In the data rows, the value 128 means zero.
Here is a table of points, one per row:
c(150, 111, 161, 059, 109, 108, 130, 081, 115, 183, 109, 122, 127, 153,
  103, 129, 159, 135, 165, 137, 110, 153, 107, 157)
c(151, 145, 154, 089, 147, 186, 107, 122, 107, 154, 136, 146, 117, 144,
  121, 163, 103, 107, 143, 105, 152, 024, 157, 169)
c(137, 131, 156, 145, 146, 129, 125, 113, 118, 116, 172, 125, 117, 138,
  127, 077, 106, 114, 152, 153, 135, 155, 029, 150)
c(118, 134, 106, 116, 151, 126, 108, 000, 147, 163, 144, 099, 145, 135,
  152, 146, 132, 097, 115, 144, 125, 135, 115, 123)
c(119, 164, 000, 114, 151, 122, 128, 079, 144, 142, 132, 145, 140, 156,
  122, 110, 137, 145, 135, 122, 150, 135, 128, 131)
c(107, 146, 186, 132, 145, 129, 123, 109, 097, 141, 114, 092, 131, 119,
  134, 139, 147, 113, 155, 120, 141, 187, 130, 034)
c(124, 116, 157, 127, 134, 117, 117, 122, 135, 104, 145, 121, 107, 199,
  116, 156, 106, 121, 013, 125, 145, 127, 117, 147)
c(158, 153, 128, 213, 154, 145, 141, 172, 163, 139, 116, 137, 157, 160,
  134, 112, 127, 151, 138, 087, 130, 106, 156, 112)
c(120, 117, 097, 150, 142, 155, 108, 158, 044, 123, 129, 129, 118, 090,
  165, 125, 165, 135, 149, 200, 138, 135, 148, 119)
c(102, 119, 137, 160, 096, 115, 103, 112, 138, 154, 106, 123, 116, 063,
  000, 112, 164, 123, 137, 127, 106, 137, 108, 154)
c(138, 160, 140, 144, 114, 122, 161, 114, 116, 111, 156, 174, 163, 100,
  130, 184, 150, 119, 170, 126, 135, 034, 095, 131)
c(131, 145, 094, 133, 134, 106, 040, 133, 140, 111, 131, 098, 120, 013,
  109, 167, 153, 164, 127, 118, 126, 144, 131, 149)
c(166, 136, 131, 100, 108, 038, 087, 150, 101, 143, 105, 163, 150, 142,
  160, 093, 132, 161, 133, 108, 128, 121, 104, 057)
c(180, 148, 142, 126, 050, 144, 124, 136, 146, 124, 143, 152, 144, 151,
  129, 138, 152, 096, 153, 164, 176, 135, 109, 109)
c(086, 148, 171, 138, 040, 098, 135, 130, 161, 113, 150, 112, 154, 146,
  152, 151, 182, 129, 129, 157, 168, 117, 109, 152)
c(143, 117, 038, 148, 105, 092, 120, 040, 137, 167, 144, 093, 113, 129,
  142, 129, 098, 115, 142, 147, 124, 138, 164, 155)
c(157, 113, 128, 163, 122, 122, 121, 118, 131, 104, 150, 121, 119, 090,
  153, 062, 065, 122, 171, 132, 123, 145, 033, 148)
c(122, 107, 136, 131, 140, 148, 136, 146, 148, 102, 118, 158, 065, 155,
  144, 149, 145, 127, 069, 133, 151, 118, 117, 119)
c(164, 117, 105, 013, 149, 164, 148, 086, 159, 120, 119, 119, 171, 135,
  141, 160, 115, 165, 152, 125, 122, 118, 097, 092)
c(143, 082, 124, 111, 121, 161, 124, 120, 157, 143, 181, 120, 105, 137,
  111, 154, 140, 157, 152, 096, 047, 138, 136, 076)
c(032, 116, 111, 108, 117, 144, 137, 136, 146, 152, 134, 137, 117, 086,
  083, 126, 056, 138, 112, 122, 170, 115, 141, 094)
c(149, 004, 089, 140, 154, 138, 153, 128, 142, 097, 124, 115, 180, 147,
  106, 161, 131, 112, 148, 133, 100, 145, 123, 112)
c(160, 152, 145, 118, 162, 148, 096, 151, 146, 087, 057, 057, 171, 145,
  130, 064, 137, 156, 140, 159, 146, 100, 168, 140)
c(160, 169, 096, 111, 139, 145, 138, 128, 044, 087, 159, 100, 117, 049,
  096, 138, 113, 150, 155, 134, 131, 167, 158, 121)
c(067, 158, 098, 121, 165, 135, 131, 126, 160, 121, 149, 114, 152, 124,
  167, 098, 107, 133, 129, 150, 050, 090, 116, 095)
c(109, 104, 089, 127, 141, 105, 132, 186, 150, 145, 170, 098, 096, 078,
  128, 099, 061, 109, 133, 151, 161, 141, 077, 161)
c(127, 086, 131, 103, 120, 132, 131, 083, 134, 155, 107, 153, 140, 080,
  191, 154, 073, 119, 123, 116, 059, 132, 159, 101)
c(160, 158, 132, 152, 141, 026, 125, 127, 073, 160, 090, 156, 123, 154,
  118, 158, 109, 129, 128, 113, 119, 153, 110, 051)
c(130, 061, 141, 144, 128, 137, 107, 116, 146, 137, 110, 188, 140, 166,
  125, 109, 179, 153, 150, 167, 086, 147, 162, 152)
c(152, 157, 167, 107, 128, 132, 124, 169, 145, 161, 069, 030, 136, 136,
  127, 119, 136, 169, 128, 103, 137, 125, 105, 156)
c(028, 150, 073, 074, 158, 170, 159, 135, 127, 155, 128, 161, 134, 154,
  075, 125, 128, 137, 138, 125, 178, 129, 117, 123)
c(139, 143, 112, 171, 116, 119, 148, 139, 128, 088, 127, 130, 162, 125,
  167, 130, 125, 122, 040, 137, 091, 143, 097, 172)
c(095, 147, 146, 183, 130, 192, 097, 122, 124, 184, 129, 101, 117, 123,
  148, 151, 152, 117, 119, 127, 128, 068, 177, 151)
c(093, 125, 019, 121, 134, 134, 097, 098, 154, 150, 143, 137, 126, 163,
  122, 108, 124, 133, 141, 133, 152, 129, 153, 126)
c(057, 143, 118, 127, 099, 134, 119, 118, 106, 131, 114, 115, 141, 173,
  104, 053, 117, 183, 139, 088, 067, 111, 083, 158)
c(132, 011, 113, 128, 132, 094, 179, 144, 098, 125, 106, 103, 153, 113,
  115, 151, 152, 154, 143, 112, 110, 108, 123, 141)
c(103, 022, 148, 110, 149, 120, 114, 139, 122, 120, 148, 144, 150, 144,
  142, 140, 120, 111, 099, 154, 142, 134, 170, 113)
c(099, 154, 136, 138, 127, 082, 114, 148, 114, 140, 144, 097, 137, 136,
  163, 099, 145, 148, 115, 140, 151, 177, 149, 020)
c(144, 144, 142, 141, 117, 119, 128, 108, 109, 172, 158, 146, 102, 132,
  129, 162, 108, 123, 139, 131, 147, 000, 153, 166)
c(152, 132, 133, 104, 122, 153, 076, 137, 138, 167, 000, 108, 111, 109,
  152, 161, 112, 131, 115, 141, 152, 149, 126, 093)
c(133, 113, 150, 081, 157, 052, 165, 118, 127, 138, 122, 120, 159, 132,
  139, 161, 092, 100, 153, 172, 122, 163, 145, 153)
c(145, 157, 118, 122, 095, 104, 122, 118, 122, 099, 179, 171, 168, 129,
  128, 181, 102, 087, 152, 112, 165, 107, 117, 106)
c(115, 054, 126, 145, 114, 090, 161, 109, 061, 126, 149, 069, 121, 115,
  146, 120, 126, 207, 144, 095, 136, 117, 165, 125)
c(103, 117, 141, 107, 151, 098, 071, 147, 160, 113, 146, 137, 160, 029,
  049, 103, 116, 108, 075, 138, 156, 088, 155, 102)
c(088, 125, 151, 097, 131, 116, 102, 171, 155, 136, 208, 140, 145, 122,
  179, 103, 125, 148, 090, 120, 103, 135, 170, 172)
c(166, 132, 122, 115, 083, 151, 130, 153, 185, 117, 198, 115, 130, 139,
  137, 134, 169, 131, 172, 151, 229, 159, 129, 107)
c(144, 190, 136, 218, 182, 153, 140, 133, 153, 143, 085, 165, 150, 110,
  125, 160, 131, 145, 142, 128, 133, 106, 150, 137)
c(070, 155, 128, 125, 135, 153, 165, 130, 134, 137, 122, 132, 129, 095,
  127, 087, 074, 166, 135, 116, 099, 118, 076, 124)
c(145, 106, 124, 142, 081, 116, 116, 133, 105, 150, 135, 101, 088, 159,
  115, 155, 121, 098, 015, 102, 112, 147, 105, 165)
c(106, 136, 153, 158, 127, 095, 132, 109, 154, 048, 117, 125, 010, 107,
  169, 173, 132, 141, 156, 105, 117, 139, 134, 153)
c(112, 129, 134, 139, 153, 156, 122, 135, 139, 117, 105, 124, 143, 124,
  157, 153, 188, 030, 107, 040, 119, 095, 079, 123)
c(108, 131, 130, 129, 066, 119, 156, 141, 152, 065, 122, 131, 142, 153,
  136, 135, 140, 073, 123, 134, 134, 094, 134, 117)
c(149, 164, 146, 148, 151, 184, 222, 104, 136, 140, 158, 135, 117, 072,
  129, 154, 147, 117, 083, 126, 097, 193, 105, 152)
c(086, 143, 125, 163, 121, 141, 109, 106, 143, 102, 074, 181, 157, 126,
  052, 122, 074, 146, 155, 147, 109, 119, 116, 128)
c(143, 133, 145, 101, 126, 123, 107, 140, 155, 011, 112, 158, 047, 157,
  122, 158, 130, 156, 163, 105, 139, 112, 129, 131)
c(126, 123, 105, 123, 173, 052, 179, 155, 157, 170, 125, 110, 132, 114,
  150, 140, 179, 164, 136, 201, 140, 087, 095, 103)
c(132, 171, 102, 108, 000, 154, 217, 156, 138, 126, 108, 142, 102, 112,
  126, 151, 150, 149, 153, 145, 127, 135, 175, 128)
c(139, 138, 156, 130, 125, 128, 129, 110, 135, 148, 075, 085, 130, 128,
  140, 091, 147, 164, 131, 125, 168, 171, 131, 068)
c(166, 112, 152, 120, 122, 177, 131, 115, 104, 157, 115, 191, 122, 116,
  096, 014, 038, 121, 138, 137, 148, 116, 090, 122)
c(149, 139, 127, 173, 151, 157, 069, 180, 139, 118, 128, 051, 153, 148,
  106, 148, 114, 108, 144, 118, 128, 116, 136, 109)
c(162, 143, 152, 089, 166, 026, 155, 133, 099, 181, 118, 157, 131, 152,
  095, 119, 161, 137, 133, 138, 134, 125, 123, 099)
c(126, 145, 159, 189, 159, 123, 145, 212, 171, 180, 148, 101, 122, 129,
  137, 149, 077, 098, 141, 131, 156, 165, 203, 142)
c(130, 134, 145, 180, 148, 150, 150, 109, 119, 115, 144, 105, 156, 137,
  140, 116, 146, 065, 120, 025, 136, 130, 143, 135)
c(129, 135, 135, 105, 124, 147, 052, 122, 021, 130, 129, 139, 119, 089,
  158, 130, 115, 161, 134, 117, 162, 145, 157, 132)
c(134, 144, 167, 190, 132, 125, 138, 099, 151, 127, 120, 154, 159, 154,
  130, 112, 125, 166, 129, 000, 164, 159, 167, 164)
c(097, 124, 157, 054, 160, 080, 140, 057, 155, 111, 142, 124, 182, 137,
  150, 116, 116, 128, 128, 167, 158, 147, 179, 186)
c(118, 106, 160, 132, 116, 140, 090, 128, 143, 178, 160, 163, 098, 114,
  170, 095, 146, 132, 120, 144, 150, 140, 027, 135)
c(118, 130, 108, 106, 137, 135, 119, 108, 141, 162, 131, 128, 132, 135,
  125, 096, 149, 104, 142, 153, 027, 114, 150, 120)
c(166, 150, 170, 129, 170, 153, 187, 101, 112, 084, 133, 155, 106, 162,
  127, 098, 111, 107, 040, 161, 129, 089, 134, 096)
c(146, 146, 160, 127, 135, 132, 120, 231, 143, 161, 112, 078, 143, 144,
  132, 126, 096, 131, 143, 108, 140, 132, 148, 144)
c(168, 145, 091, 154, 113, 165, 120, 159, 149, 109, 112, 192, 158, 122,
  188, 108, 128, 157, 096, 146, 088, 150, 113, 174)
c(133, 138, 162, 170, 001, 113, 147, 103, 117, 088, 145, 096, 156, 156,
  139, 130, 107, 083, 119, 169, 120, 099, 129, 108)
c(153, 139, 156, 131, 137, 124, 055, 095, 111, 104, 134, 132, 149, 072,
  032, 091, 161, 135, 113, 149, 136, 113, 123, 140)
There is one direction along which these points spread out most. For each point below, how far along it does it lie, from 0 to 99? The average is 50, and the first point in the table lies past the average. One standard deviation of the points above along it is 16.
c(130, 083, 127, 131, 133, 133, 098, 144, 052, 129, 117, 148, 123, 127,
  128, 179, 150, 108, 153, 150, 125, 174, 123, 134) 57
c(153, 132, 102, 089, 118, 135, 171, 156, 114, 115, 105, 139, 099, 128,
  135, 062, 158, 030, 144, 068, 136, 099, 175, 159) 35
c(156, 123, 130, 129, 136, 144, 122, 130, 127, 064, 156, 092, 016, 186,
  111, 103, 149, 124, 124, 136, 109, 082, 145, 089) 37
c(151, 152, 132, 080, 123, 174, 141, 153, 133, 156, 154, 171, 126, 156,
  096, 131, 160, 194, 102, 094, 108, 151, 107, 186) 46
c(150, 145, 146, 133, 162, 133, 148, 127, 133, 115, 044, 029, 137, 132,
  129, 162, 086, 084, 133, 155, 157, 191, 099, 136) 47
c(121, 115, 098, 097, 065, 128, 130, 155, 160, 131, 102, 137, 069, 102,
  159, 123, 168, 053, 140, 063, 131, 122, 147, 138) 35
c(125, 125, 155, 139, 134, 126, 099, 135, 141, 152, 194, 129, 106, 163,
  110, 175, 095, 096, 132, 131, 041, 166, 128, 147) 44
c(174, 135, 081, 131, 120, 162, 188, 144, 134, 106, 156, 104, 116, 139,
  119, 121, 124, 162, 031, 121, 122, 127, 121, 118) 37
c(032, 148, 078, 158, 134, 114, 118, 110, 115, 113, 115, 137, 149, 159,
  091, 145, 086, 098, 144, 139, 120, 143, 108, 149) 57
c(143, 149, 116, 089, 135, 135, 122, 168, 125, 125, 172, 181, 133, 137,
  121, 135, 129, 113, 136, 123, 036, 167, 157, 116) 54
c(110, 125, 128, 129, 163, 128, 119, 152, 000, 094, 117, 119, 157, 167,
  118, 143, 166, 139, 150, 164, 133, 123, 112, 144) 57
c(117, 136, 162, 131, 165, 117, 162, 129, 161, 084, 106, 191, 044, 127,
  157, 106, 159, 122, 115, 150, 151, 147, 176, 161) 36
c(137, 045, 136, 137, 142, 162, 137, 110, 125, 144, 102, 190, 131, 105,
  158, 130, 179, 197, 143, 138, 152, 127, 126, 101) 62
